One turn moves each row of this set onto another row. After a few examples, where does it send each row asked below?
fis: 0	-8	-14	-7	-2	1	5	5	8	-9	5	-4	11	-2	2	0	-2	-2	10	7	-11	-2	-4	12	-3	-4	0	8	-4	2
pala: -8	11	-8	-13	5	3	12	-5	7	0	5	-1	5	-2	2	7	5	-10	5	4	-6	-1	2	11	3	1	-9	-8	12	-1
dofom: -7	-1	-2	-9	10	3	1	10	11	-11	2	-7	4	7	-1	0	-3	-4	9	-1	-4	10	3	7	2	-10	-11	-15	-1	2
lak: -10	5	-6	-6	4	1	20	-5	16	0	-3	6	6	-3	7	-7	2	-17	15	2	-4	-2	8	16	-2	-11	-9	-6	-7	1
Rez: -4	1	2	-10	9	-10	4	9	0	-19	0	-1	9	-5	12	0	4	-8	10	0	-8	8	14	8	-3	-6	-3	-13	-8	8
lela: -17	7	-7	-6	1	5	13	-7	20	-10	3	6	8	-3	8	2	6	0	-1	5	-2	1	12	15	0	4	-1	-10	-13	-2
falaz: -4	-10	-7	-6	13	7	7	1	-2	-7	5	-4	-1	-6	1	-12	3	6	16	-1	0	3	1	6	-1	-3	-6	-2	-2	-2
mezo: -7	-4	4	-9	6	4	5	5	16	-12	-10	0	6	0	6	7	-5	-12	10	7	-3	-1	9	16	-2	5	9	-9	-2	8
tufif: 3	1	-7	-17	7	2	10	3	14	-12	4	0	9	-5	6	5	13	12	12	-4	-16	-2	6	7	-1	-5	10	-5	-1	2
Fug: -15	2	-8	-18	3	3	10	2	13	-4	-6	5	5	-11	0	-5	5	0	14	1	-21	-2	6	15	-4	-7	-3	-13	-2	2
vofe: -8	16	-4	-5	8	-5	5	0	11	-11	-9	5	6	7	6	10	4	-4	10	-1	-1	9	2	11	0	2	-5	-18	-9	0
rar: -5	1	0	-4	6	3	2	3	8	-8	-9	13	9	2	7	-1	7	-1	6	3	3	-4	17	22	-7	4	4	-4	-8	10
dogil: -6	1	-13	1	19	11	12	2	10	1	-12	8	9	-6	1	-7	4	0	9	1	-3	8	2	1	3	-3	7	-4	-8	-4
Tav: -5	1	-2	-10	7	-9	4	8	2	-21	-1	-1	8	-6	11	-2	4	-9	13	1	-4	6	11	6	-1	-10	5	-19	-7	6
mefe: -9	-1	-9	-7	0	0	10	-9	7	-11	10	5	8	-9	11	-3	11	-6	4	1	-5	-1	0	12	-2	7	-3	7	-10	4
nepe: -6	6	-9	-1	11	0	11	-8	-2	-6	-6	9	1	-6	9	-2	9	6	17	-1	2	3	2	10	-3	10	1	-5	-10	-4
vob: -7	-6	-11	-12	5	5	1	4	7	-2	1	16	9	-2	6	-8	5	1	6	-7	3	3	11	14	5	1	5	5	-6	5
diz: -8	-5	0	-9	23	-3	13	3	3	-13	1	0	10	-1	6	-9	4	-6	10	7	-7	11	8	8	9	-9	4	-5	-1	-5
nede: 0	6	-12	-17	5	9	10	-2	15	2	5	0	1	-6	-5	0	6	2	1	2	-3	1	6	8	0	2	-10	-8	5	-1
Gidiz: 1	8	-15	-4	4	-2	0	9	5	-6	-13	8	9	-6	4	-3	7	-5	12	-3	-5	8	8	4	-9	-3	1	-10	-15	5
gok: 8	5	-6	-5	9	-1	19	-5	16	-7	7	1	10	3	13	3	10	-6	14	-3	2	-2	8	8	0	-9	3	2	-6	2
zeral: 5	6	-11	-15	1	2	14	1	8	-1	3	-1	0	-8	2	6	3	8	7	1	3	-3	10	11	-11	-1	-7	-4	0	-2
Zusel: -5	1	-7	-1	22	9	11	3	9	3	-11	9	10	-4	3	-8	8	0	10	1	-8	9	3	4	3	-4	0	1	-11	-2
kipeb: -8	-12	-7	-16	6	6	4	8	14	-6	0	3	7	-3	4	-1	-7	-10	10	-2	-3	7	3	8	10	3	10	0	-1	2
Fidug: -4	10	-8	-12	0	-3	15	-2	1	-2	2	-2	3	-4	8	13	1	-4	11	3	1	-5	5	14	-7	-2	-6	-3	6	-2
turi: -2	6	-9	0	6	3	3	9	7	-6	-13	8	9	-9	8	-1	7	-3	12	-5	-5	3	7	1	-8	-5	0	-13	-17	8
felo: -8	0	-12	-6	-2	5	9	6	21	-8	-1	-3	11	4	0	5	-7	4	5	11	-7	0	9	15	-2	-7	2	-9	-8	-3
Bif: -12	-5	4	-6	23	3	16	1	4	-12	1	-2	10	-5	9	-6	1	-4	7	5	-5	7	9	6	9	-7	2	-7	1	-1

zeral turns into -> Fidug
dogil turns into -> Gidiz
falaz turns into -> nepe
Now find these:
lela turns into -> felo
tufif turns into -> gok
turi turns into -> Tav
rar turns into -> mezo

One turn moves each row of this set onto another row. After a few examples, where does it send each row asked below?
pilol: 4	-2	6	9	14	-7	7	-2	-5	-1	-7	1	7	0	-5
gisaz: -9	4	2	-3	3	-10	10	-3	-10	-10	-10	7	-7	-5	-11
duzu: -2	-11	9	3	2	7	-4	-8	2	-3	-9	9	4	-11	-10
fimu: -11	-8	6	0	-5	6	-4	-6	1	-1	5	13	-4	-7	-6
Saz: 5	-1	7	0	10	-4	-2	-13	-3	-3	4	10	0	3	-9
luref: -13	-11	9	11	2	6	2	4	-1	3	-2	1	5	-6	-2
Vabe: 9	-3	9	2	12	-8	5	-1	-4	0	-4	3	7	-5	-5
diten: -1	-4	11	2	8	-9	5	-1	-3	3	10	5	3	4	-3
Famon: -12	-11	9	0	-1	5	-4	-8	4	0	5	10	0	-5	-4
zodu: -12	3	0	-4	-2	4	4	5	-8	-10	-4	9	-6	-8	-14
tobe: 7	-2	8	-2	8	-2	-1	-12	-6	-1	4	9	-3	1	-11
mafe: -4	-2	11	2	12	-6	4	-3	-3	2	10	2	2	4	-2
namo: -14	-7	-6	2	5	-8	7	-1	-6	-9	-5	-5	-1	2	-3
fod: -10	-12	11	4	4	2	3	2	4	1	-3	1	7	-10	0
Fet: -6	2	2	-2	1	3	4	5	-11	-9	-7	11	-9	-6	-17
Filel: -14	-3	-6	2	0	6	1	5	-9	-9	-2	-5	-1	-1	-10
naza: 6	2	3	-1	7	-7	0	-12	-4	-5	-1	13	-2	-1	-8
viza: -9	-2	-3	-1	3	7	12	-3	-9	-8	-2	7	-8	4	-15
tipu: -9	-14	12	6	1	3	2	3	2	2	-3	3	8	-9	-3
runad: -4	-7	5	4	4	5	-4	-6	3	-5	-14	8	4	-13	-7
Dab: -14	-1	-6	2	6	6	1	3	-5	-10	1	-2	-3	4	-9
bupab: -2	-2	7	5	5	-6	7	-2	-7	3	12	6	-2	6	-4
zif: -11	-4	-4	4	4	-8	8	-3	-12	-8	-7	-7	-2	2	-7
nupa: -6	-3	2	-1	1	-10	10	1	-10	-8	-13	7	-8	-9	-12
mab: -8	0	-5	-2	0	1	14	-1	-10	-8	2	3	-4	3	-12
Vis: 1	-11	8	0	1	7	-3	-7	0	-2	-9	8	2	-14	-9
sipig: -15	0	1	1	3	-6	-2	2	-9	-11	-12	0	-3	-9	-10
duze: 9	-3	10	5	11	-7	4	-2	-4	0	-4	4	7	-2	-8
rubu: -11	-3	-2	1	4	-11	-2	7	-8	-9	-10	-1	-3	-7	-6
Sab: -12	-11	10	1	1	9	-3	-9	1	0	5	8	-3	-5	-5

tipu turns into -> duze
zif turns into -> sipig
Vabe turns into -> Vis
Now find these:
rubu turns into -> nupa
luref turns into -> pilol

